In the data rows, 128 means zero.
Some points:
[104 136 134 195 106  74 143 123 168 140 161 136 126 150 170 108 145  69
 171 113  32  94 132 108 150 143 138 154  24 131 148  45]
[175 124 133 132 105 117 122 123 120  88  81 116 123 115 135  98  97 124
 165 115 154 151 132  90 105 160 123  88 140  60 135 139]
[ 99  95 175 171 156 190  78 127 106 147 201  92 127 116 173 131  92 142
 111 126 107  80 168  90 140 179 117 146 180 138  87 149]
[157 164 150 117 184 112  73  99 160 132 114 158 207 145 102 154 110 107
  82 132 144 216 126 146  95 147 197 160 143 142 177  85]
[110 136 162 144 160 102 121 108 149 126 101  93 159  93 168 123 124 165
  93 129 131 118 118 135 114 118 156 121 129 144  83  94]
[152 169 133 161 164  93 131 140 113 178 113 140 112 127 149 178 170 168
 157 121 109 161 161 172 213 110 104 116 175 107 112 133]
[115 140 157 173 123 135  88 109 112 150 109  98  68 183  78 195 101 171
 137 133  74 140 107 160  78 128  55 133 168 131 130 159]
[170 126 200 106  79  97 125 124  89 135 144 121 118 144 128 125 154 154
 148 126 148 165 150 124 197 144  91 141 143 173 129 120]
[ 54 106 102 180 138 144 166 152 164 135 144  94 123  79 157 119 181 145
 106 189  61 173 147 152 124 169 127 165 122 150 154 175]
[101 119 115 102 136 128 115 113 146 105 126  88  89  95 154 136 172 108
  99 127 105  80 117 144 154  45 149 101 192 125 142 108]
[145  88 146 132 138 165  97 165 118  79  81 135 130 140 137 200 163 104
 171 150 187 132 140 133 112 130 143 167  72 127 147 134]
[116 162  73 124 175 133 154  64 128 113 170 141 128 149 114 103 101  88
 189 134 161 122 106 191 169 161  90 117 161 147 135 124]
[182  98 164 144 136 176 119 114 128 123 108 113 125 149 126  94 136 123
 125 134 124 148  81 178 104 169  94 147 116  80 170 139]
[158 117  76 101  80 125 140  60  71 151 143 112 176  96 115 101 132  97
 131 131 111 222  83 143 107 137 154 152 154  95 103 129]
[ 92 144 152 122 134 117 147 120 151 195 122  71 153 155  50 119 117 102
 153  89 144 134  73  59 168 137 122 177 105  83 144 172]
[129 156 162   0 119 157 130 154 138 123 151 169 135 171 157 126 112  62
 125  73  77 182 120 113 102 172 105  88 137 145 123 114]
[136 143  88 144 152 142 141 150  50 111 108 137 105 153 151  97 169 133
  99 102 137 116 142 113 120 140 128 156 166  98 146 108]
[ 99 149 128 143 137 175 128 140 159 127 146 154  71 165 114 109 138  66
 119 149 187 178 112 182 129  84 107 101 143 109 119  91]
[112 150 114  89 102 109 150 113  68 152 173 189 157 144  79 121 107 125
  82 158 149 128  83 112 128 122 141  93  99 137 166 178]
[ 88 123 151 120  92  58 152 159  82 125 108 106 122 106  90 150 132 123
 186 131 144 111 168 160  80 113 148 162 161 174  72 102]
[152 153 116  91  99 117 140  74 139 100 114  39 108 132 119 156 129  90
  73 147 107  42 153 145  85 149 137 115 108 123  89  98]
[186 186 133 121 107 165 113 147 142 108 182 158 100 102 107 125 141 117
 166 128 117 150  78 112 137 121 158 176 135 147 173 100]
[166 150 120 149 121 151 144 119 157 117 157 162 141 127  91 135  99 176
 118  47 126 134 130  89 142  73 101 144 128  64 101 119]
[137 126 185 130 150 131 186 109 144 109 133 171 143 155 167 189 154  84
 145 200 149 120 107  62 160 131 136 113 166  82 104 126]
[ 92 133 144 143 130 113 113 141  90  84 118 121 129 120  94 108 141  90
  70 134 163  75 162 125 104  95 106 101 135 143 209  74]
[169 126 121 138 130 112  97 136 109 190 160 168 106  86 114 108  46  87
 110 158 148 175 187  87 131  99 148 115 137 138 152 173]
[188 161 118 172  62 120 148 177 139 111  97 137 109 143 169 129 130 103
 119 111 143 113 146 120 126 119  98 160 140 187 128 177]
[169 124 143  93 159 114 132  80 152 181 143  65 116 109 121 122 120 128
 118 122 144 160 160  91 163 129 164  90 106 137 176 193]
[123  89 133 132 129  81 177 140 143 160  89 128 106 111 132 174  96 110
  99 138  68 114 125 115 107  86 125 105  97  89 150  37]
[143 122 168 148 106 177 150 111 106  97 109 199 125  93 151 174 137 114
 149 130 149  69 128 148 137 185 154 132 175  91 132 103]
[100  98 166 124 167 105 196 141 176  69 161 120 119  63 115 148 110 199
 116 105 146 130 104 158 136 132 148 133 116 186 137 101]
[168  91 116 112 123  96 157 157 130 128 178 131 139 133 164 171  97  95
 111 140 175  95  75 201  74 119 117 169 146  86 116 153]
[140 180  94 109 188 121  85 140 112 123 170 136 111 148 107 190 127 151
 122 107 130 122 154 144 172 112 149 154  52  86  72 193]
[ 79 135 149 167 136  90 131 155  96  55 203 106 121 128 175 104 168 189
 136 107  81 156 113 100  85  79 144 118 126 108 128 211]
[126 147  76 135  99 129 129 107 122 121 121 132 128 142 128 132 127 167
 138 119 167 140 104  64 122 132  77 120 133 103  90  96]
[105 128 113 122 108 132 124 137 107 134  72  95  83 143 184 143 107 134
  75  85  97  97 102 136 138 109 151 145 109 152 174 122]
[ 60 110 103 127 106 121 131 127  68 168  91 161 107 110 189 120  87 175
  97 134 120 118 113 137 129 125 133 139 101 145 110  98]
[166 144 142  94 158 202 204 108 119 196 148 122 120 110 110  93 131 114
 164 158 153 138 160 117  61  88 130 169 100 150 123 112]
[106 172  99 118 117 149 121 160 160 110  49 100 157 106 140  82 129 108
 118 146 121 103 109 134 173 110 157 167 152 128  67 148]
[134 132 159 137 116 152 116 157 142 119 130  84 227 183 206 129  89 147
 157 157 187 134 115 145 159  85  87 124 143 143 146 102]
[ 44 136  85 107  86 110  84 107 155 123 106 122 160  58 144 167 149 108
 138 110 141 114 154 105  48 112  53  91 114  86 140 134]
[108 164 138 156 127 115 123  67 157  97 110 132 107  84 121 114 144 129
 127  89 141  89 130 135 101 163 101 118 122 177 140 102]
[ 91 102 158 159 160 166 178  83  97  94  63 159 152 121 110 114  97 137
 102  91  71 113 141 139 128 102 113 128 123 181 105 192]
[157 169 119 139 158 114 149 105 147 145 126 136 109 221 151  96 156 163
 135 188 146 163 159 117  79 185 191  93 126 131 113 119]
[141  67 132 131 133  56  83  98 104  98 146 137 155 129 120  70 106  76
 137 168  16  99 167 150 154 106  97 143  37 120 104  41]
[117 162 132  89  81 122 131 129 119 197 168 109 153 136  95 123 139 195
 161 148 148  89 144 159 178 161 191 106 115 105 218 146]
[161  80  98 122 148 141 151 235 185 186 168 147 164 141  97 116 171 239
 103  96  69 130 209 160 193 166  76 108 127  82 123 173]
[140 169 119 158 157 129 101 171 113 128 106 114 152  38 132 135 132 126
 144 120  82 111 119 122 106 140 126 102 161 166 126 132]
[155  75  95 125 179 139  99 145  75 191 155 110 171 147 112 141 219 104
 112  84 173 137  80  94 132 143 106 114 111 180 110 115]
[ 75 156 106 171 107 165 148 193 127  74 134 104 170 140  67 165 123 148
  99 197  67 139 158 100 150 148 133 131 151 167 124 122]
[126 104 107 193 113 118 156 173 117 110 125  76 105 115 115 126  78  85
 125  97 107 126  88 143 132 137 152   2  71 146  84 110]
[135  63  95  76 131 106  89 123 122  75  83 121  39  87 108 115 108 135
 118 186 155 138  74  85 170 151  78 144 131 122 115 131]
[115  50  88 102 120 189  80 104 133 151 141 136 126 163 109 137 102 116
 206 102 113 160 116 112 108 104 231 112 164 138 155 115]
[128 157 148 113 139 159  65 157 146 128 121 142  93 115 123  67 117 205
 143 175 133  86  75 128  97  96 104 111 110 118  87 126]
[109 122 118 107 106 170 127 109 107  63 100  98  95 139 144 102 118 122
 125  81 195 164 196 143 148 131 129 154 107  77 119 104]
[166  77 112 124  42 117 109  49 189 158 154 168 151 162  86 108 166 150
  78 127 136 141 123 106 141  88 162 120 147 163 116 153]
[ 71 105 163 139 139  70 110 173 157 127 102 157  95 137 105  74 125 103
 102  90 173  95 120 127  96 173 152 165 174  99  93 134]
[172 107 118 110 176  99 128 142 122 139  98 151 172 162  88  91 161 162
 187 124  99  82 153 129 140 100 103  90 137 113 145 203]
[129 134 175 137  84 160 105 113 151 173 126 190 146 114 128 138 163  98
 129 132 164 163 135 170 144 135 163 101  76 144 109 164]
[138 128  64 129 168 111 148 123 185 109 117 173 113 153 197 160  88 126
 158 139 174 104 147 120 107 153 109 177 144 180 155 128]
Along one direction, these points spread out more than along any other. Take the direction at right angles to it along which they spread out most. Then take the direction at right angles to both along which they spread out most. Go by this last direction. For each point below, how far along it does it lie, from 0 to 99? 50 is the average, and the first point above lies past it. One standard deviation of the points above along it is 16.
[157 169 119 139 158 114 149 105 147 145 126 136 109 221 151  96 156 163
 135 188 146 163 159 117  79 185 191  93 126 131 113 119] 50
[ 92 133 144 143 130 113 113 141  90  84 118 121 129 120  94 108 141  90
  70 134 163  75 162 125 104  95 106 101 135 143 209  74] 53
[155  75  95 125 179 139  99 145  75 191 155 110 171 147 112 141 219 104
 112  84 173 137  80  94 132 143 106 114 111 180 110 115] 57
[169 126 121 138 130 112  97 136 109 190 160 168 106  86 114 108  46  87
 110 158 148 175 187  87 131  99 148 115 137 138 152 173] 64
[168  91 116 112 123  96 157 157 130 128 178 131 139 133 164 171  97  95
 111 140 175  95  75 201  74 119 117 169 146  86 116 153] 34
[188 161 118 172  62 120 148 177 139 111  97 137 109 143 169 129 130 103
 119 111 143 113 146 120 126 119  98 160 140 187 128 177] 30
[135  63  95  76 131 106  89 123 122  75  83 121  39  87 108 115 108 135
 118 186 155 138  74  85 170 151  78 144 131 122 115 131] 35
[157 164 150 117 184 112  73  99 160 132 114 158 207 145 102 154 110 107
  82 132 144 216 126 146  95 147 197 160 143 142 177  85] 63
[123  89 133 132 129  81 177 140 143 160  89 128 106 111 132 174  96 110
  99 138  68 114 125 115 107  86 125 105  97  89 150  37] 80
[126 147  76 135  99 129 129 107 122 121 121 132 128 142 128 132 127 167
 138 119 167 140 104  64 122 132  77 120 133 103  90  96] 38
